(in the rows, 128 means zero)
A: rows in 4 groups, each row roughly a mix of its group's directions:
A (128 x 10):
[[146 156 163 145 116 126  95 123 160  87]
 [ 63 140 136 127 159 120 139 136 104 110]
 [167 136 139 155 122 116  95 112 176 147]
 [166 113  87 122 140  89 151 117 109 152]
 [155 152 144 148 140 131  87 122 173 155]
 [ 94 124 148 123  98  98 140 134 100  80]
 [139 164 169 154 127 100 109  92 141 113]
 [104 150 135 116 142 156 144 185  99 138]
 [137 110  90  87 153 115 108 131 123 172]
 [ 60 117 113 121 157 127 138 145 112 122]
 [176 152 138 149 137 128  93 112 166 141]
 [110 128 118 106 128 124 170 141  68 116]
 [165 134 140 146 119 110 100  86 168 115]
 [149 135  89 113 141  81 137 119 101 161]
 [ 77 132 134 106 148 155  86 144 145 132]
 [158 114  84 148 144  89 154 122 106 144]
 [122 158 161 115 134 174 133 174 119 131]
 [137 111  84  89 163 105 122 122 132 159]
 [106 134 124 120 143 165 148 184 104 148]
 [125 133 131 108 133 174  81 169 136 140]
 [137 146 111  73 156 130  96 141 116 156]
 [101 134 158 130  98 101 135 141 113  74]
 [151 169 164 130 134 171 112 149 151 128]
 [ 85 107 116 111 120 115 161 147  81 122]
 [157 118  98 155 129  81 161 123 103 136]
 [174 154 140 161 135 130  93 139 153 151]
 [153 125  83 119 161 105 169 105 121 128]
 [ 70 139 127 113 153 160  99 146 135 129]
 [ 83 126 138 105 133 101 155  99 112  91]
 [152 102 112 115 130 178 108 143 168 142]
 [175 127 134 167 103 120 168 117 111 114]
 [155 134  90 142 139  82 148 114 108 160]
 [137 134 100 106 138  73 150 102 100 145]
 [ 89 121 111 111 142 144 155 170  91 140]
 [124 114  80 170 132 126 134 155 107 161]
 [ 85 139 150  98 137 166  96 137 152 120]
 [169 113 133 137  72 131 156 134 128 101]
 [109 142 165 106 120 178 118 128 158 103]
 [131 132  85 118 151  83 147 111  99 153]
 [101 163 160 112 157 132 137 115  90  98]
 [ 82 106 125 128 120 103 124 148 108  79]
 [108 134 124 140 112  72 155 116  87 124]
 [107 140 103 130 149  75 154 100 101 123]
 [135 113 102  69 144 120 113 133 130 167]
 [108 124 147 135 130 184  99 164 148 117]
 [ 93  96 108 120 112  92 141 104 107  94]
 [147 131  96  95 139  86 139 113  96 159]
 [ 61 131 126 142 145  96 140 135 112 118]
 [144 125  84 135 133  80 148 122  98 154]
 [128 149 159 183 110 118 138 112 123  91]
 [134 121 172 120  89 164  94 143 144 134]
 [ 84 132 137 130 141  99 161  94 111  95]
 [179 149 135 101 129 139  90 133 148 157]
 [ 89  81  95 108 133 116 156 126 106 129]
 [127 134 124  61 142 135  99 144 108 147]
 [ 59 118 120 120 159 141 128 147 127 115]
 [ 92 162 156 125 149 103 139 114  92 102]
 [137 138 174 167  93 146 128 123 136  95]
 [ 86 144 135 112 149 144 153 160  88 112]
 [ 93 133 111  79 166 144 101 127 141 140]
 [104 108 106 115 156 166 100 148 161 150]
 [111 154 168 156 136 102 119  96 140  93]
 [154  99  90 105  98 139 146 159 113 153]
 [138 124 112 127 103  81 161 114  82 133]
 [115  99  91 114 145 136 155 132 101 175]
 [131 123 111 151 136 118  93 137 177 171]
 [130 137 119 112 129  71 155  86 107 126]
 [147 135  84 128 147  82 143 113 107 160]
 [110 157 137 138 169 111  88 115 148 161]
 [172 128 120 127 119 159  95 158 152 160]
 [157 156 115  90 153  90 125 101 123 149]
 [141 119 156 132 107 180 100 156 157 123]
 [144 107  80  97 164 109 124 121 134 158]
 [116 115 117 113 115 113 175 131  75 105]
 [159 157 146 137 146 165 112 160 145 161]
 [ 84 153 144 132 142  93 146 118  88 108]
 [ 80 101  94 112 150 147 140 159 120 137]
 [142 126  80 133 172 106 160 104 124 122]
 [ 83  97 115 104 115 115 162 119  99 106]
 [167 142 106 102 147  90 140  97 127 157]
 [146 136 109  66 142  98 123 109 116 149]
 [123 128 176 126 113 171 109 139 159  99]
 [ 86 129 107 120 172 127 102 143 136 165]
 [169 139  96  97 141 111 111 132 120 172]
 [130 122  78 136 163  89 158 120 112 136]
 [105 120 176 100 115 151 133 113 146  87]
 [101 120 160 168 116 164 131 139 148  93]
 [156 154 148 153 136 126  89 120 173 149]
 [ 85 136 154 111 128 173 104 147 151 115]
 [111  89  92 111 128 107 158 102 104 154]
 [149 143 140 143 140 148  84 123 180 148]
 [110  93  92 111 139 121 159 126  99 167]
 [102 126 110 129 126 124 161 171  82 153]
 [158 139 135 145 139 119  82 105 173 107]
 [101 124 172 144 115 167 121 134 150  90]
 [163 136 145 140 121 119  96  87 170 110]
 [155 182 148 146 138 145  97 154 142 128]
 [155 131 119 104 120 127 171 135  71 128]
 [174 129 113 125 123 153  96 156 145 167]
 [161 105  80 102 154 109 148 118 131 151]
 [131 127 139 122 147 184  99 144 172 126]
 [ 95 123 112 119 134 143 158 176  91 146]
 [163 137 138 148 119 106  97  85 163 113]
 [ 81 111 116 104 133 139 157 158  89 124]
 [161 117  97 100 130 161 118 150 125 173]
 [152 135 132 185 121 102 152 104 124 100]
 [ 83 137 159 129 117 172 101 152 140 119]
 [150 108  79 104 163 101 130 116 136 152]
 [128 140 176 162  92 148 133 128 138  93]
 [150 154 144  80 156 145 101 116 157 136]
 [ 83 129 143 129 136 100 159 100 105  92]
 [164 160 144 140 143 162 113 153 144 165]
 [ 82 156 148 119 155 116 141 123  87 106]
 [134 115  74 105 175 132 129 124 122 155]
 [190 106 133 103 104 133 154 119 142 134]
 [155 155 148 124 137 178 135 144 137 170]
 [176 109  95 118 131  97 165 117 118 144]
 [169 127 130 173 109 111 168 116 112 110]
 [146 162 175 125 125 173 119 153 142 130]
 [106 129 171 148 121 170 121 134 155  92]
 [118 110 112 127 146 160  91 137 178 152]
 [130 134 172 114 120 175 100 135 161 111]
 [117  93  74 122 150  97 130 108 120 147]
 [167 155 162 151 103 102 121  97 137 114]
 [116 114 119 132 149 167  94 141 179 145]
 [128 154 132 105 137  72 138  85 117 117]
 [ 91 114 119 105 125 148 172 154  92 141]
 [ 76 105 110 110 130 111 135 145  94  96]]

one row of each group, then the others: which group is each in?
[ 73 142 134 127 145 102 150 130  87 111]
(48)
[107 133 137 104 130 170 160 162  97 151]
(87)
[100 134 108 127 148  80 159  98 101 119]
(73)
[ 85 143 160 123 124 174 103 144 142 112]
(91)

[131 147 134  98 147 176 145 164  96 123]
(48)
[100 116 143  81 127 168 103 158 121 119]
(73)
[105 120  98  67 156 126 129 138 139 148]
(91)
[ 98 151 174 160  99 130 125 135 124  96]
(91)
[ 92 122 167 148 117 158 130 130 147  84]
(73)
[136 167 169 153 137 104 103  96 144 117]
(48)
[116 112 110 146 138 130  93 144 182 161]
(48)
[155 158 151 138 141 172 116 161 147 154]
(87)
[173 150 154  87 130 136 101 114 151 143]
(73)
[143 110  80 132 159 144 121 112 139 174]
(87)
[ 85 105 110 109 126 117 160 148  83 128]
(87)
